In the rows, zero is written as 128.
One turn moves every row onto another: examples first, then more rows asked
J644: [132 141 152 142 103 134 162 105  94 132 129 136 132 131 156 135 121 121
 140 100 123 155 128 114 133 151 173 130 124 126 172 141 167  83 127 128
 128 136 108 136 119 128  94 157 128 124 112 122 128 140]
J730: [128 121 186 153 128  91 117 130 128 136 115 114 133 148 104 138 111 114
  99 125 135 115 124 124 127  99 108 141  99 113 133 174 146  95 131 119
 113 159 124 128 134 126 110 130 125 162 115  84 116 112]
J24: [131  86 118 154 144 160 118 177 105 126 108 146 133 132 105 150 107 146
 162 121 130 132 132 134 140 155 135 129 112 120 138 155 156  74 137 116
 114 159 128 139 132 136 114 132  99 132 138 130 134 108]
J196: [121 116 132 141 133 117 115 107 106 143 134  97 129 143 133 135  94 137
 109 105 122 135 116 137  97 124 138 112 105 161 133 142 153  72 126 146
 114 120 113 111 131 150  94 104 132 114  96 100 153 141]
J547: [117 122 157 100 117 143 114 114  92 136 111 125 143 138 165 117 116 138
 147 117 140 126 139 137 138 111 147 122 114 123 149 193 152 113 131 122
 141 139 117 159 114 111 114 134 138 126 131  81 103 118]
J116: [132 125 106 143 128 128 115 128 101 139 116 109 144 181  92 124 114 122
 140 126  77 127 112 125 119 123 120 112 121 129 140 150 143 101 137 123
 155 161 153 147 126 140 116 134 127 136 113 146 133  84]
J642: [156 141 152 156 114 148 143 130  88  99  73 134 151 155 144 130 126 122
 147 130 100 162 117 138 108 105 145 115  97 108 138 141 119 109 123 101
 124 132 132 138 146 116 123 125 139 119 112 122 122 117]
J971: [128 114 125 164 136 105 119 155 112 139 122 150 148 137 113 128 105 103
 120 128 169 130 146 119 126  92 111 124 120 141 123 168 144  96 125 113
 115 148 147 141 142 121 111 127 120 104 103  72 134 152]
J160: [115 154 135 101 132 122 120 104 112 154  89 166 121 106 139 130 100 114
 124 142 111 141 116 141 138 122 100 139 134 109 111 137 158 114 124 113
 135 146 147 127 116 125 122 102 127 108  85 156 125 139]
J264: [120 118 151 119 117 151 115 116 124 109  91 142 136 129 134 122 111 155
 139 134 147 139 137 103 124 148 123 166 125 125 119 136 152 133  97 133
  98 118 139 110 119 125 123 123 107 105  85  76 113 121]
J383: [144  82 149 131 166 117 119 121 111 122 117 166 139 138 127 163 137 116
 114 159 122 154 123 114 147 129 115 113  96 125 135 106 153  95 126 127
 131 137 150 117 143 134  96 134  93 167 143 128 133 123]
J640: [124 107 138 102 160 154 115 116 120 138 117 147 122 140 178 145 142 113
 153 110 118 150 161  80 106 143 135 144  96 115 125 129 128  90 123 115
 119 123 130 127 136 125 100 137 105 153 127 102 119 120]
J963: [128 139 136 112 123 142 121 117  92 147  97 137 138 156 129 129 118 114
 125 131  90 122 134 112 108 115 133 113 112  95 108 141 162 146 132  80
 121 130 138 133 130 112 133 137 131  78  80 132 124 149]
J660: [135 120 140 122 151 145 114 117 112 149 138 150 117 146 159 127 159 117
 112 118 157 130 140 106 124 140 133 112  85 125 147 126 134 125  90 138
 114 138 115 121 116 104 122 173 108 127 119 118 146 123]
J566: [108 117 152  86 126 151 147 108 124 156 128 115 127 177 126 148 123 113
 113 141 143 126 124 154 131 135 108 102 105 129 167 117 124 103 115 131
 117 133 145 112 106 146 108 139 112 117 113 106 155 127]
J166: [123  84 139 137 126 133 114 137 112 101 102 151 126 141 103 164  92 113
 128 138 110 113 148 114 157  97 111 116 126 103 118 140 150  95 125 108
 135 171 154 121 138 162  89 123 127 156  91 114 129 121]
J570: [105  97 125 127 149 134 143 150 138 137 123 135 128 127 117 119 142 134
 126 136  88 130  94 123 138 147 134 135 127 145 134  97 139 120 106 116
 125 146 142 132 110 143 133 128  92 132 123 145 155 118]
J256: [128 135 150 121 126 132 119  80 108 155 120 111 120 123 131 108 123  89
 124 137 122 148  98 133 110 118 111 137 100 145 127 158 171 131 117 131
 144 113 136 122 154 130 116 115 104 111 120  81 151 115]
J367: [126 148 128 147 108 111 108 102 107 145 119 121 147 112 134 135 114 180
 154 121  99 121 112 126 125 128 131 141 138 106 139 110 144 108 125 120
  91 132 130 118 135 143 117 135 111 103 102 102 121 156]
J352: [134  95 114 134 133 113 109 144 131 134 119 126 148 115 133 128 118 111
 196 121 158 122 131 129 137  91 119 143 116 137 130 127 160 112 127 120
 119 149 109  95 137 146 117 125 104 105 104 119 116 138]
J142: [129 103 147 101 121 131 117 144 111 137 112 153 147 127 151 133 117 130
 128 140  66 129 132 121 127 109 102 103  92 105 125 119 151 117 131 119
 172 159 135 117 127 135 116 135 122 154 112 158 128 128]

J367 turns into J644
J730 turns into J160
J642 turns into J566
Now find these:
J24 turns into J116
J264 turns into J547
J166 turns into J142
J660 turns into J971

One turn moves every row onto another: examples first, then more rows asked
J793: [116 132 145 148 148 155 132 119 107 102 147 127 142 181 139 147 118 143
 148 140 139 147 157 192 108 112  98 151 106 152 135 134 196 124 124 115
 130 134 126 113 136 106 122]
J282: [ 61 109 156 142 141 182 131 137 124 117 139 117 146 135 138 139  74 143
 154 127  89 129 124 129 142 153 135 144 144 169 122 140 163 149 150 150
 116 131 121 117 112  85 124]
J369: [ 68 126 145 152 153 189 144  98 120 119 128 167 146 120 118 155 114 138
 141 134 149 129 131 136 104 122 133 139 127 165 115 138 161 145 127 145
 106 135 115 115 112 115 133]
J846: [147 128 157 162 150 128 161 107 103 122 113 145 132 142 169 162  90 161
 125 113 102 139 151 126 142 133 138 140 144 172 113 139 175 132 141 163
 116 139 117 145 123 129 109]
J634: [143 141 142 173 130 176 140 157 108 151 160 102 149 143 161 164 118 107
 119 123  94 152 170 142 100 132 137 124 122 157 136 123 159 137 152 150
 113 127 128 115 126 125 124]
J309: [120 111 144 160 121 127 175 135  99 139 150 133 119 152 121 162 125 136
 152 106 112 169 150 166 116 130 142 143 117 131 155 143 177 135 132 152
 119 123 122 127  66 141 116]
J839: [103 100 156 127 143 133 145 153 122 138 120 104 135 127 156 154 106 148
 134 141 143 118 133 139 124 143 101 156 102 143 131 159 100 144 136 135
 109 132  93 140 121 145 133]
J697: [134 118 142 174 154 116 157 122 107 149 163 103 165 133 134 144 127 132
 151 138 122 108 146 142 119 155 167 146 101 163 113 141 175 144 157 139
 109 154 103 117 137 113 153]
J331: [130 128 120 131 132 186 139 156 116 142 117 116 125 123 140 164 132 154
 128 116 136 138 147 144  97 139 142 151  98 136 129 156 146 152 140 102
 113 137  99 126 117 102 146]
J549: [120 103 125 178 134 105 130 111 118 128 128 130 184 129 160 151 111 148
 169 129 124 143 140 137  88 129 118 146 105 176 130 134 167 151 118 128
  81 125 109  87  99 100 107]
J754: [115 119 144 133 154 150 141 121  89 111 121 105 144 128 118 171 128 113
 174 115 109 140 123 136 104 148 124 151 103 134 121 124 128 154 154 156
 124 118 119  91 118 141 118]
J898: [131 136 142 149 192 130 141 147 135 135 156 136 158 137 149 151  92 144
 139 124  84 155 181 140  94 114 133 152 134 154 147 129 164 127 144 127
 106 132 108 115  96 114 136]
J879: [ 85 125 125 154  92 175 133  97 116 129 141 109 142 109 133 162 111 141
 110 129 149 146 130 148  87 141 132 135 123 163 135 144 164 116 140 128
 132 128 111 118 111 118 130]
J216: [112 132 169 139 128 127 175 134  98 121 143 152 155 133 136 173 125 152
 168 136 113 134 118 166 130 122 139 129 109 123 130 127 143 133 152 142
 127 129  90 105 144  99 102]
J97: [110 104 129 134 145 145 121 164 103 119 125  90 185 144 130 189  96 142
 145 132 122 104 114 159  96 135 119 135  78 147 132 157 137 134 145 142
 141 135 115 121 131 125 116]
J949: [133  95 127 137 130 122 145 128 106 141 115 115 118 142 160 148 100 144
 174 153 144 132 137 132 123 149 149 148 150 170 133 143 152 127  97 141
 104 113 140  79 112 121 146]
J578: [131 116 154 129 125 120 137 147 117 120 129 110 144 142 116 168 113 163
 153 176 101 109 184 176 144 126 114 144 145 140 117 152 174 145 142 138
 126 142 106 125  93 106 111]
J855: [152 155 166 174 144 147 118 158 118 114 159 134 154 140 117 126  90 155
 134 147 105 124 123 175 120 102 121 127 133 159 156 150 151 155 117 124
 101 145 109 127 101 125 133]
J773: [111 138 141 153 107 168 148 177 112 131 131 100 138 139 131 157  85 144
 111 123 180 158 155 147 125 117 136 139 113 170 145 146 165 151 135 135
  95 154 108 104  96 120 112]
J720: [127 120 154 160 113 142 143 145 113 124 121 110 131 137 157 135 102 150
 137 137 128 131 136 142  96 128 138 136 177 152 121 181 153 123 113 123
 134 143 116 104  84 166 141]
J33: [123  93 151 170 156 140 170 159 108 131 129 117 149 134 121 190 103 146
 154 157 132 106 128 128  91 132 127 136 120 171 106 163 167 130  99 140
  77 101 122 106 123 136 121]
J46: [118 125 121 163 149 109 108 115 143 106 142 114 131 138 163 179  79 152
 140 125 130 161 151 160 114 153 117 114 113 142 104 149 139 125 115 144
 136 128 107 123 113 102 132]
J410: [109 126 122 153 156 143 145 175 150 112 125 132 127 155 116 133  68 107
 151 120 111 120 149 133 128 141 101 129 111 185 129 144 136 126 131 123
 110 140 124 102 109 131 104]
J260: [105  91 154 149 145 148 162 132 140 157 155 148 149 150 112 147  90 153
 140 142 104 122 135 132 119 132 145 109 122 125 120 135 182 117 117 131
 120 151 103 130  83 143 152]
J212: [113  90 160 158 120 151 170 136 106 112 144 101 164 146 127 133 108 140
 145 166 162 120 158 167  88 144 126 139 119 152 145 142 198 138 125 150
 136 142 149 120 126 123 103]
J349: [160 118 144 148  87 131 138 101 116 109 141  87 134 147 155 113  73 143
 162 130  94 119 135 146  93 138 122 116 126 155 123 133 164 142 139 138
 109 142 115 117 104 117 141]
J85: [120 104 165 165 133 153 129 152  68 112 137 126 130 115 124 145 113 120
 135 110 119 119 141 140 125 118 111  98 141 161 129 129 167 136  99 131
  82 145  84 109  87 118 108]
J912: [132 105 132 111 134 130 135 134  98  99 135 101 148 153 125 103  97 152
 146 146 144 141 153 141  88 140 124 140  97 165 151 122 192 139 122 125
 108 146 120 100 138 102 123]
J270: [ 95 112 159 127 112 119 121 155 137 128 127 120 168 116 118 143  91 146
 131 112 111 101 163 170 116 156 140 114 148 159 122 150 140 112 134 131
 108 114 121 129 106 108 113]
J921: [107 116 179 133 132 138 168 142 106 115 137 170 146 133 134 159  91 152
 136 140 130 138 136 136  94 160 123 109 132 179 121 143 164 146 166 111
  83 153 128 117 143 111 111]
J441: [133 138 148 152 143 151 141 152 105 125 143 120 112 120 137 123  74 148
 149 145 130 127 168 125  89 146 111 119 102 144 175 151 173 152 109 151
 119 125  92 103 115 118  84]
J257: [122 108 148 124 153 120 131 131 115 125 132 124 116 135 129 134  64 152
 121 131 107 107 136 112 119 164 129 129 109 159 143 132 163 137 145 168
 103 117 123 107 107 160  96]
J210: [ 96 135 143 159 156 117 102 150  89 142 156 135 137 135 138 124 107 139
 128 148 147 131 142 132 130 167 149 142 104 158 129 138 156 136 135 118
 120 135 114 159 108 125 116]
J213: [138 130 169 128 143 147 134 142 106  95 137 113 146 163 128 186 104 112
 170 142 129 117 108 154 129 122  96 139 113 135 128 151 134 159 113 140
 133 128 140 109 127 113 121]
J129: [139 137  88 139 128 169 156 129 132 115 158 113 155 148 137 129  93 121
 154 128 115 151 145 110 106 167 136 133 134 159 103 148 147 131 155 139
 124 133 110 119 108 127 113]
J14: [114 135 142 173 150 109 173 123 101 111 126 127 136 110 122 167  86 151
 118 146 126 153 127 129 125 126 130 124 122 161 144 164 123 160 105 144
 138 151 120 115  96 137 139]
J769: [151 159 139 163 144 129 130 168 117 128 119 147 154 152 143 154 130 123
 169 125 106 143 139 137 103 140 139 100 132 178 139 155 165 151  99 130
 115 151 113 134 123 109 117]
J440: [ 92  95 141 160 143 152 150 107 116 118 127 134 154 142 125 178 111 139
 151 108 104 144 160 108 139 140 121 131 142 175 145 137 161 134 123 136
 102 152 132 120  93  70 128]
J976: [130 100 166 140 147 121 141 156 111 163 138 128 116 120 136 149  67 129
 153 120 103 148 160 118 123 147 111 135 115 136 142 145 190 146 139 137
 109 147  97 117 139 110  96]
J171: [131 125 160 159 142 136 121 148 117 124 151  96 171 138 122 154 111 126
 156 157 110  95 112 186 109 104 139 125 113 144 120 166 130 129 135 140
 125 131 114 142  93 114 118]
J208: [132  95 123 171 148 121 135 134  79 113 158 116 127 157 146 144  88 137
 122 124 117 119 149 164 104 127 114 147 121 155 135 116 182 161  89 132
 120 122 121  98  90  86 115]
J980: [135 117 164 140 140 110 160 123 130 130 116 115 134 152 118 149  99 136
 143  98 130 134 126 156 125 119 105 128 135 144 106 148 175 119 156 171
 132 121 116 134 116  84  93]
J621: [ 99 100 164 154 144 139 143 148 103 128 115 129 153 167 116 155 115 163
 121 173 147 114 174 154  87 146 132 162 129 162 135 119 164 123 134 134
 122 154 110 121  88 115 150]
J408: [128 144 146 162 145 111 134 120 126 140 128 157 140 119 156 150 117 112
 158 105 151 125 140 125 118 132 118 155 124 139 134 117 156 154 118 149
  99 135  92 125  90 104 124]
J591: [137  79 138 145 149 116 155 145 118 129 129 100 148 151 126 139  88 151
 123 161 144 144 122 154 105 150 134 150  98 152 143 124 179 138 125 162
 108 123 148  90 115 154 103]
J717: [143 124 131 146 140 145 145 149  97 118 133 164 180 160 109 165 122 156
 152 118 125 108 107 148 113 130 119 112 149 157 156 147 158 161 105 147
 110 138 124 124 132 123 132]
J25: [108 111 143 150  81 193 139 111 100 116 129 111 135 121 124 150 100 140
 172 125  74 129 142 137  97 140 138 139 131 156 121 134 162 133 135 118
 133 133 112 115 112 135 114]
J363: [110 109 146 151  88 158 139 143 113 117 136  74 145 116 141 140  92 139
 161 129 127 156  91 146  92 145 128 129 139 161 146 145 156 115 114 134
 128 112 107 122  92 117 134]

J349 turns into J793
J912 turns into J213
Now find these:
J216 turns into J129
J621 turns into J839
J363 turns into J212
J980 turns into J634
J769 turns into J440
J773 turns into J33
J282 turns into J441
J260 turns into J210
J369 turns into J257
J846 turns into J898
J591 turns into J171
J921 turns into J410
J697 turns into J46
J331 turns into J949

